(in the rows, 128 means zero)
One turn moves each row of this set onto another row. After a few examples, where does it send each row asked below?
k_58: [ 73 121 137 137 114 128 102 164 136 153 141 125 140 120  97 136 115 110
 121 144 127 107 130 148 144 107 119  97  96]
k_61: [111 106 107 132 158 117 122  93  94 141 145 139 114 122 104 120 168 123
 119 185 140 116 124 124 123 100  97 161 137]
k_963: [129  96 131 131 146 107 167 113 121 125 127 127 126 163 112 137 129 141
  89 126 140 128 157 142 105 134 166 138 148]
k_200: [155 110 117 110 155 123  97  84 102 136 115 147 132 135 134 150 126 115
  94 160 118  93 123 119 153 141 114 102 121]
k_150: [127 122  90 150 127 110 102 107 120 165 124 135 129 138 108 126 170 145
 100 190 124  94 119 114 113  98 104 135 125]
k_810: [130 101 145 122 122 117 143 125 141 148  92 166 131 166 102 134  99 138
  96 160 141 130 135 126 114 151 144 127 115]
k_758: [122 119 126 135 173 107 121  73 103 151 165 145 141 138 107 139 139  99
 128 148 110  85 134 151 147 129 132 134 152]
k_866: [112  93 105 112 144  91 135 138 140 145  97 115 163 121 116 134 119 122
 152 143 125 106 131 140 129 129 100 142 158]
k_25: [106 127 146 111 161 163 151 128 113 110 150 160 124 140 144 103 137 160
 116 117 126 109 127 144 105 101 148 138 139]
k_647: [109 129 120 100 158 106 123 125 112 123 143 150 103 152 105 144 111 147
 125 157 160 104 124 163 135 177 158 122 126]
k_826: [139 136 111 111 150 129  98  89 107 132 147 134 114 119  99 114 146 133
  95 183 136 139 112 122 147 106 108 130 102]
k_52: [126 132 116 101 128 127 158 150 141 125 122 145 144 147 131 133 129 144
 108 132 101 110 145 125  99 135 143 172 151]
k_23: [135 156 124  83 144 128 111 153 139 129 139 141 146 134 140 102 130 177
 105 148 120 105 121 160 118 136 158 125 138]
k_824: [145 147 122 149 175 137  73 104 120 174 127 156 101 158  97 110 132 136
 112 139  96 104 139 144 140 118 136 119 117]
k_829: [142 145 106 117 123 149 117  90 112 156 124 129 108 141 113 133 169 138
 112 161 136 140 115 108 146 104 129 161 106]
k_516: [111 124 122 106 113 113 105 160 135 151 118  77 142 116 107 141 119 136
  98 121 118 124 143 135 145 116 126 125 109]
k_455: [121 139 134 144 131 146 146 107 140 157 128 121 149 147 107 106 128 142
 147  90 119 125 117 152 143  82 148 124 120]
k_684: [135 110 143 117 169 154 105  92 100 174  93 160 109 138 125 133 134 118
 136 132 121 121 135 118 146 124 120 155 125]
k_719: [128 116 141 134 149 107 117 139 135 150 120 152 129 150 109 102 129 160
 102 169 157 118 132 179 119 145 167  91 137]
k_12: [ 82 116 140 104 138 123 104 146 111 148 146  88 130  98 116 123 130 141
 129 113 140 112 129 162 148 101 136 117 120]
k_234: [156 115 108 162 151 135 117 109 129 176 114 131 128 150 125 138 177 109
 112 157 109  98 148 145 137 124 141 125 156]
k_301: [120 133  77 133 138 112 116 130 134 145 127  95 137 143 133 133 134 167
 136 112 122  69 115 158 132 115 134  96 133]
k_499: [ 90 143 114 111 150 137 124 160 132 107 155 180 120 142 119 131 113 140
 134 159 117  83 124 148 110 144 125 139 131]
k_755: [133 123 119 126 137 177 128 145 145 132  99 136 123 129 121 113 130 118
 144 140 147 141 116 157 166 113 120  95 104]
k_458: [108 108 100 124 171 127 126 133 126  99 130 133 118 131  92 130  88 116
 134 125 115 124 131 134 140 112  86 118 113]
k_127: [122 117 143 119 129 153 141 157 146 118 116 181 150 137 137 107 125 137
  96 169 122 119 124 135 108 121 122 109 126]
k_2: [110 157  99 140 130 122 102  91 113 178 148 138 113 146  96 127 155 153
 132 162 127  99 105 125 130 101 126 158 111]
k_135: [ 89  87 144 137 114 146 130 151 119 142 122 100 139 116 124 132 141 123
 101 116 135 113 136 134 133  82 124 103 109]
k_706: [ 75 116 119 122 116 137 124 166 127 151 132 102 113 122 101 162 125 108
 134 116 123 112 144 132 139 120 121 146 111]
k_679: [ 95 108 133 149 160 142 144 126 105 136 130 164  83 172 106 134 120 152
 124 127 151 104 138 148 107 128 156 127 124]

k_2 moves to k_150
k_127 moves to k_25
k_810 moves to k_679
Now these:
k_200 moves to k_684
k_135 moves to k_12
k_301 moves to k_866

One turn moves each row of this set onto another row. After a few examples, where does it send each row asked below?
k_129: [110 130 162 141 127 111 123 126 158 113 131 129 118 134 132 125 140 119
 118 149 153 142 186 115 121 103 149 137 129 199 101 142 128]
k_754: [ 93 167 136 164 124 122 116 130 144 142 143 106 166 120 142 162 115 127
 120 158 137 142 152  61 150 143 127 119 151 106 127 139 127]
k_70: [115 141 140 140 134 150 129 141 108 123 131 102 130 127 124  87 134 144
 124 141 139  97 154 159 143 139 144  96 145  92  85 127 139]
k_299: [114 165 119 133 154 116 126 127 126 135 181 125 146 132  96 143 140 120
 127 156 138  95  93 110 135 106 148 113 126  97 104 142 120]
k_907: [123 124 132 157 123 129 128 123 145 112  89 158 113 126 110  85 148 122
 122 147 148  95 183 148 142 118 153  86 127 156 112 126 126]
k_779: [115 128 167 145 131 124 115 136 165 113 133 126 116 142 117 119 145 107
 118 150 149 140 195 105 122 113 155 129 128 192 102 154 127]
k_73: [117 160 115 136 158 113 129 126 121 134 179 133 145 134  99 152 143 120
 126 153 143  97  94 114 133 102 151 110 127  99 110 133 121]
k_260: [106 170 117 150 118 142 120 133 146 137  96 132 137 132 135 118 145 134
 126 145 148 171 134 121 146 142 153  95 124  65 124 128 121]
k_202: [121 102 148 148 121 152 123 130 151 112 187 117 174 130 120 109 143 123
 119 151 147  87 123 108 149 141 148 109 137 168 143 132 127]
k_773: [123 132 132 138 130  99 137 103 208 103 154 134  84 128 135 111 119 143
 129 148 155 138 149 103 120 129 137 111 122 140 146 124 121]
k_924: [119 161 118 137 159 120 125 131 125 133 180 131 144 139  90 147 146 114
 125 154 139  96  98 109 134 107 153 106 126  94 111 140 120]
k_215: [106 159 133 177 137 131 116 141 140 137 142 120 164 139 127 174 130 113
 121 153 143 145 164  56 148 145 143 101 147 100 144 134 127]
k_24: [119 123 159 149 136 116 123 132 154 109 130 138 117 145 124 135 150 110
 119 145 158 144 195 113 119 105 160 126 127 195 112 138 127]
k_723: [105 145 143 134 121 104 101 123 147 124 120  74 129 114 113 169 119 120
 122 165 128 138 112 100 138 155 131 111 128 142 129 166 127]
k_682: [118 132 129 143 133  89 115 118 129 116 115 100 128 122 123 202 132 127
 126 154 147 145 112 115 133 140 140 102 126 151 153 132 128]
k_969: [125 134 138 139 132 111 131 111 214 104 156 131  83 133 121 104 121 133
 129 149 150 138 155  95 121 138 140 104 120 133 146 137 121]
k_113: [125  98 144 151 126 150 127 130 146 109 186 126 173 134 122 119 149 123
 120 146 153  91 125 113 147 137 154 104 136 171 151 122 127]
k_517: [104 172 116 148 116 137 121 129 143 137  93 131 138 128 140 120 143 140
 125 144 150 171 130 124 145 138 149 100 124  69 122 123 121]
k_652: [128 131 135 152 148 153 133 147 101 118 130 118 127 143 115 102 149 135
 125 135 148 101 162 161 140 139 157  79 142  91 103 116 140]
k_794: [115 127 133 151 117 123 131 115 143 113  88 154 113 116 119  84 142 131
 122 148 146  95 178 152 143 115 144  94 128 161 105 125 125]
k_432: [130 128 132 144 138 105 136 111 208 100 155 141  82 137 124 116 128 134
 130 144 158 140 157  98 119 132 146  98 119 136 157 124 120]
k_858: [108 169 115 150 119 139 123 131 142 135  94 136 137 133 138 125 147 136
 126 141 151 174 133 124 145 138 154  94 124  68 127 119 121]
k_286: [102 159 128 171 133 111 126 127 130 137 138 125 165 128 150 184 125 132
 124 152 150 146 151  70 147 132 135 113 150 112 143 114 127]
k_964: [120 102 145 147 121 143 128 124 146 111 185 120 175 126 130 115 142 131
 119 149 150  89 118 114 148 134 146 113 138 173 144 121 126]
k_752: [124 133 137 149 138 117 101 137 143 117 120  92 124 138  91 186 141 100
 125 156 136 141 128  96 134 160 153  84 122 136 153 160 127]
k_90: [117 127 137 151 117 132 124 121 149 115  90 149 112 121 109  74 141 124
 120 152 142  92 181 146 144 122 146  93 127 156 103 136 125]
k_934: [120 133 132 144 140 136 139 133  95 119 127 117 130 129 137 106 140 152
 126 135 151 100 150 172 141 127 147  94 144 101  97 105 138]

k_773 moves to k_969
k_299 moves to k_924
k_70 moves to k_652
Now these:
k_286 moves to k_754
k_260 moves to k_858
k_964 moves to k_202
k_907 moves to k_794
k_24 moves to k_129
k_682 moves to k_723

One turn moves each row of this set onto another row. After a few examples, where does it send each row asked below?
k_246: [157 156 119 118  88  99 134 146 141 176 133 106 122 149 163 155 149  97
 123 142 132 134  67 159 155 132 150 130 153 138 120 144  97 138 145 126
 123 161 161 129 129 114  96 115  73 128 142 106 139  87 106 142  70 116
 126]
k_163: [149 164 141 123 145 158 114 137  97 158 133  68 141  91 192 141 139 113
 132 149 165 114 143 131 146 132 140 173 167 125 132 129 110 141 136 116
 156 165 111  86 124 119 130 119 125 143 151 116 134 135  99 140 101 134
 117]
k_673: [162 153 120 125  83  89 139 161 132 172 144 116 113 150 167 138 155  94
 139 136 133 138  55 160 148 140 160 131 146 133 125 134  99 146 144 125
 134 152 151 120 126 120  99 116  82 122 157 112 143  90  99 143  80 115
 126]
k_778: [141 179 115 135 135 147 152 131 113 139 131 155 102 155 151 139 109  83
 154 126 147 123 106  91 129 125  88 174 142 122  99 139 159 158 145 115
 118 146 137 128 160 130 111 115 132 128 158 121 108 136  79 108  52 107
 130]
k_443: [125 147  93 101 115 134 139 165 136 150 115 132 117 141 162 180 116  80
 163 114 127 129 118 156 113 103  71 153  93 105 146 111 158 140 118 137
 142 170 119 144 144 140  76 109 142 122 143  86 140 151  95 118  95 126
 156]
k_82: [117 149 118  89 121 138 151 157 143 156 148 107 119 132 177 160 124  59
 153 126 134 140 111 153 104 113  75 152  81  95 153  99 169 147 135 162
 132 168 122 131 153 134  76 117 135 137 127  96 129 154 115 128  77 131
 155]
k_567: [168 127 131 102  90 124 122 136 134 117 154 123  98 120 155 126 115 102
 160 134 149 111 154 135 148 140  96 153 147 138 119 131 134 155 191 147
 133 180 127 152 174 105 114 134 113 121 120 126 127 148  87 119  86 144
 142]
k_223: [151 157 133 115 156 153 119 146 113 161 133  74 126  87 207 153 128 113
 124 140 182 121 126 131 131 143 150 167 161 120 121 147 111 146 156 101
 154 174 111 102 130 113 128 126 118 149 164 124 125 136  85 130  88 137
 117]
k_623: [125 158 131 108 179 144 125 162 104 163 115  79 134 106 202 132 149  99
 143 116 148 128 109 150 121 114 147 153 132 108 160 130 137 172 158  97
 155 143 123 125 141 139  99  91 148 127 146 107 140 131 105 146 115 102
  98]
k_354: [185 162 126  49 124 114 113 164 154 160 125 114 107 136 156 170 102  82
 159  98 127 142 108 125  83 150 143 125 115 117 134 149 146 110 140  93
 168 121 130 124 150 116  96  78 109 160 129 126 122 132  90 141  72 102
 133]
k_587: [194 149 116  39 111 130 110 169 152 170 127 121 103 120 151 159 101  78
 146  94 138 132 101 114  89 159 140 130 121 110 137 135 144 109 132  89
 163 134 130 115 141 114  92  85 108 150 143 119 123 121  92 151  83 109
 132]
k_884: [158 118 120  97 113 147  94 130 150 132 150 135 118 128 159 165 165  80
 131 157 113 148 124 102  98 119  94 159 136  80 151 119 137 154 183 146
 124 155 110 100 174 132  91 113 151 125 131 149 132 122  91 120  68 129
 117]
k_865: [139 166 120 128 125 131  98 157 142 125 133 106 125 111 111 170 169  64
 130 118  95 125 129 136  93 125  99 138 115  98 117 163 144 141 160 135
 118 148 120 113 166 127 122 128 128 106 148 112 140 132  75 129 104 125
 113]
k_941: [148 174 129 123 110 112 114 119 108 157 159 135 117 152 160 139 112  87
 112 152 135 134 120 137 135 161 133 170 121 137 154 114  96 116 124 109
 138 150 143  96 154 101  84 107  60 123 105 146 150 114  97 142  52 132
 148]
k_703: [123 154 133 102 181 143 120 146  99 154 125  79 123 111 202 141 130  98
 146 122 157 134 130 140 108 127 142 165 123 104 182 123 136 171 154  95
 158 140 106 103 138 142  84  86 139 125 145 126 140 132  92 150  94 111
 107]
k_294: [173 162 128  56  98 132 111 158 133 162 136  98 125 148 138 124 156  80
 122 118 119 107 109 105 132 117 155 138 119 116 152  83 148 109 111 131
 154 128 142  97 141 137  90 101 114 160 120 103 125 155 115 138 102 122
  99]
k_586: [149 143 120 110  83 121 135 141 145 119 169 100  88 120 145 136 140 101
 165 123 137 108 163 137 151 142  96 132 148 135 137 138 110 161 159 145
 119 167 124 148 157 106 138 130 115 124 138 116 122 147  83 135  82 153
 139]
k_447: [148 169 128 120 105  99 121 134 103 148 167 144 115 143 163 131 122  90
 124 143 133 138 113 135 135 167 144 165 121 138 160  99 107 128 139  96
 150 155 132  80 146  95  85 114  66 121 112 142 158 115 100 141  70 119
 150]
k_36: [126 188 140 109 104 153 161 139 118 125 147 105 132 109 152 157 137  77
 179 125 121 146 137  90 147 130  96 148 143 114 128 126 155 168 147 151
  91 164 141 103 129 140  96 122 113 150 137 101 130 116 100 140  50 102
 132]
k_173: [166 168 134  57 101 123 109 155 143 158 137 104 130 157 148 136 159  89
 137 125 109 118 116 111 144 108 149 130 120 118 153  93 139 113 117 129
 163 105 144 105 149 137  89  91 130 163 101 111 127 155 113 129  97 116
 103]

k_354 moves to k_246
k_82 moves to k_567
Now these:
k_884 moves to k_778
k_294 moves to k_447
k_623 moves to k_163

One turn moves each row of this set onto another row. After a few examples, where does it send each row asked below?
k_306: [105 140 141 162 137 129 118 121 105 136 135 135 154  89 193 117 147 129
 134 150 117 124 146 113 139 123 154 141 136 126 140 131 108 156 110 140
 135 108 113 116 105 142  81]
k_799: [128 148 130 141 138 131 131 126 119 148  98 132 165  91 154 128 103 133
  83 136 114 114 163 123 105 159 107 129 133 143 171 130 137 123 112 121
 128 126 115 129 127 165 115]
k_656: [ 89  97 134 160 147 151 122 135 103 103 148 125 139  85 171 106 141 157
 171 132 115 134 128 111 139 145  95 122 147 136 128 115  97 131 134 136
 123 136 114 131 124 123 103]
k_896: [164 141 107 118  90 144 135 127 104 153 161 108  98  99 142 139 127 139
 122 151 124 142 132 153 112 138 114 137 132 123  71 130 118 137 134  97
 125 123 150 120 111 144 143]
k_482: [108 162 156 120 117 147 143 130 168 125 132 144 145 134  92 137 133 107
 106 151 132 116 148 148 137 112 125 138 101 101 115 118 101 120 136 133
 138 141 137 128  92 154  92]
k_496: [138 120 148 151  93 117 138 139 127 105 148 127 118 117 152 144 129 157
 134 145 135 153 105 138 113 145 140 143 145 161  84 145 120 131 122 107
 138 134 155 131 137 172 170]
k_959: [118 122 147 155 136 135 160 113 103 159 129 121 148 142  94  74 128 136
 129  97 159 154 111 131 119 117 151 122 117  94 113 119 115 119 127 117
 142 113 132 147  92 139 140]
k_636: [113 151 131 136 101 156 115 143 144 144 123 131 141 119  90  94 129 108
 115 154 121 123 125 139  94 132 139 162 120 103 113 120 134  73 124 150
 141 139 170 125 137 113 131]
k_427: [109 134 159 159 130 118 145 163 164 131 121 139 146 119  80  98 123 127
 138 146 149 126 132 120 130 109 140 134 111 130 119 109 114  88 140 149
 118 138 132 137 157 146 113]
k_880: [133 134 113 136 121 126 107 158 119 120 106 127 140 134 132 141 139 111
 107 146  82 116 142 148 151 158  94 151 121 155 148 141 140 150  97 128
 146 126 132 143 151 132 141]
k_318: [121 125 143 124 100 157 178 123 113 138  98 133 154 147 117 142 111 125
  87 119 125 117 101 107 106 130 151 141 126 104 120 133 121 127 107 159
 142 159 114 151 121 117 129]
k_621: [ 74 140 150 187 104 148 117 126 118 117 136 117 161  89 181 114 151 140
 149 129 105 128 130 139 134 152 128 151 137 151 137 115 137 137 118 129
 138 131 115 135 119 139 133]
k_308: [103 129 135  82 121 155 141 131 139 120 119 133 134 129  62  96 130 134
 124 161 135 134 130 120 124 118 102 134 126 117 118 110 111 124 118 143
 126 116 181 143 114 139 127]
k_118: [137 117 129 121 159 147 126 152 141 151 119 123 142 128  89  93 132 136
 140 133 157 137 156 116 120 120 133 145 138  87 129 141 109  88 153 149
 125 131 150 120  95 127 100]
k_520: [115 127 121 121 123 129 147 130  95 143 110 129 129 124  99 109 122 142
 124 105 172 157  89 106 111 113 150 108 120  99 128  98 102 142 115 123
 131 106 154 153 104 128 127]
k_18: [117 112 123 138  93 141 140 180 106 129 101 138 123 140 110 135 137 108
 122 118 134 155  77 130 129 131 145 138 118 102 108 123 100 136 125 126
 145 147 132 148 130 103 150]
k_707: [156 109 147 113  99 125 162 127 112 148 160 131 116 111 150 124 100 141
 104 171 115 121 123 127  95 113 122 125 133 148  84 147 124 116 128 120
 121 144 121 121 157 147 146]
k_439: [154 114 137 142  91 121 133 100 122 152 179  97 123 122 130 134 120 163
 140 133 135 128 121 146 107 112 145 121 108 141 112 135 143 117 118 113
 128 119 141 136 144 173 152]
k_783: [128  96  98 116 147 115 108 157 111 121 132 124 129  95 120 123 111 144
 119 168 134 128 121 105 122 126  84 129 127 144 162 119 129 138  91 125
 133 110 145 132 148 113 137]
k_992: [119 130 126 175 166 106 141 160 135 125 117 119 146  84 119 122 124 152
 133 145 151 142 150 122 154 140  92 136 130 145 140 111 120 145 118  98
 127 111 112 133 120 166 136]
k_136: [130 123 131 147 115 141 146 144 106 131 118 143 138 158 124 129 131 105
 102 125 129 135  89 120 116 126 165 163 127  97  98 144 116 119 107 154
 165 149 133 135 112  87 139]
k_627: [100 159 125 145  87 151 120 117  96 146 140 119 133  92 173  93 146 117
 125 155  89 109 141 136 144 149  95 136 136 128 118 123 127 163 112 135
 117 128 120 123 117 106 113]
k_139: [171 130 139 115 123 116 161 115 111 138 144 119 113 145 141 128 135 152
 124 140 117 132 150 138 144 126 130 132 143 154  75 157 120 157 127 123
 124 110 139 133 112 173 134]
k_498: [107 122 115 132 118 135  89 129  90 130 138 127 140 110 190 116 142 138
 144 116 104 117 133 117 123 140 126 120 142 144 164 131 130 135 125 157
 121 122 128 133 123  99  95]
k_674: [166 109 125 141 127 150 144 120 115 119 157 108 113 120 148 154 119 172
 145 110 118 131 133 132 107 155 117 133 144 144  81 140 117  97 147 129
 126 148 132 137 135 156 130]
k_806: [142 149 133 189 128 111  98 108 130 136 137 122 151 124 147 116 122 122
  98 147 108  96 143 136 124 162 122 154 120 121 146 157 148 109  88 142
 152 134 133 118 135 132 131]
k_576: [121 141 155 145 125 142 170 105 114 130 127 144 146 157 115 124 111 120
 101  88 124 112 117 129 116 135 133 115 112 111 100 116 108 108 134 146
 139 158 106 157 110 121 107]
k_252: [111 159 147 126 117 149 136 143 158 108  87 143 150 120 108 132 127 136
 109 132 151 127 138 107 108 159 136 153 159 118 128 132 110 106 132 163
 120 149 166 130 100 139 108]
k_385: [131 140 137 111  96 124 107 181 147 154 101 144 133 150  98 108 147  96
 119 143 131 130 139 140 143 121 142 134 119 109 144 151 111 124 144 144
 119 134 150 128 124 125 111]
k_230: [169 122 126 122 113 103 119 133  97 143 141 134 106 119 167 122 118 156
 128 116 143 146 130 121  98 140 142 102 148 152 112 148 113 117 150 118
 108 117 154 125 133 155 128]
k_579: [120 163 133 173 161 125 125 102 123 122 148 136 140  85 134 107 111 130
 103 144 120 115 156 139 124 155  79 120 115 116 114 106 104 115 114 102
 141 127 124 122 110 160 104]
k_105: [132  89 122 155 174 113  98 134 118 130 162 125 138 107 126 101 128 136
 134 163 138 140 136 128 138 118 103 131 113  99 151 146 102 130 101 102
 161 108 135 111 110 148 125]
k_827: [176 117 121 129 117 119 128 132 117 137 159 124 117 124 168 181 128 142
 121 147 134 132 130 127 116 114 168 143 128 128 102 158 115 131 128 127
 143 127 131 113 117 159 113]
k_580: [107 112 118 131 143 138 128 136 101 126 149 112 134 111 159 109 164 136
 156 155 105 125 145 125 173 110 106 147 135 136 122 129 123 176 111 142
 131 104 112 130 101 110 108]
k_186: [114 127 124 131  98 124 135 148 108 132 140 139 115 134 106 116 124 118
 117 117 171 148  79 126 124 121 124 111 117  91 111 117  97 142 128 113
 134 138 142 140  89  89 139]
k_721: [ 90  94 140 151  97 135 110 113 110 132 163 106 148 108 156  93 145 147
 159 156 111 116 112 122 140 118 118 131 122 135 158 135 141 150  92 148
 129 123 124 133 142 116 136]
k_412: [136 108 110 141 128 126  86 135 123 103 151 125 121 127 136 127 123 133
 120 145 118 113 127 131 140 169  61 127 131 111 147 159 116 130 108 126
 141 153 143 122 114  99 134]
k_507: [110 138 135 136 104 119 102 143 169  98 140 126 127 148  79 132 141 141
 146 120 163 121 116 130 139 133 121 127 116 117 136 120 117 110 132 153
 122 141 169 142 113 116 120]
k_933: [ 81 121 140 144 122 145 143 123 109 146 162 119 150  64 166  99 122 137
 130 175 122 117 132 116 121 102 105 132 126 133 135 103 127 137 115 125
 124 127  95 119 120 120 110]
k_102: [130 146 140 159 129 133 185 129 110 161  99 119 142 142  94 105 125 130
 121  91 138 130 128 124 141 128 143 120 116 108  97 106 113 130 135 138
 120 129 101 160 118 139 120]

k_827 moves to k_230
k_520 moves to k_576
k_252 moves to k_507
Now these:
k_721 moves to k_933
k_783 moves to k_579

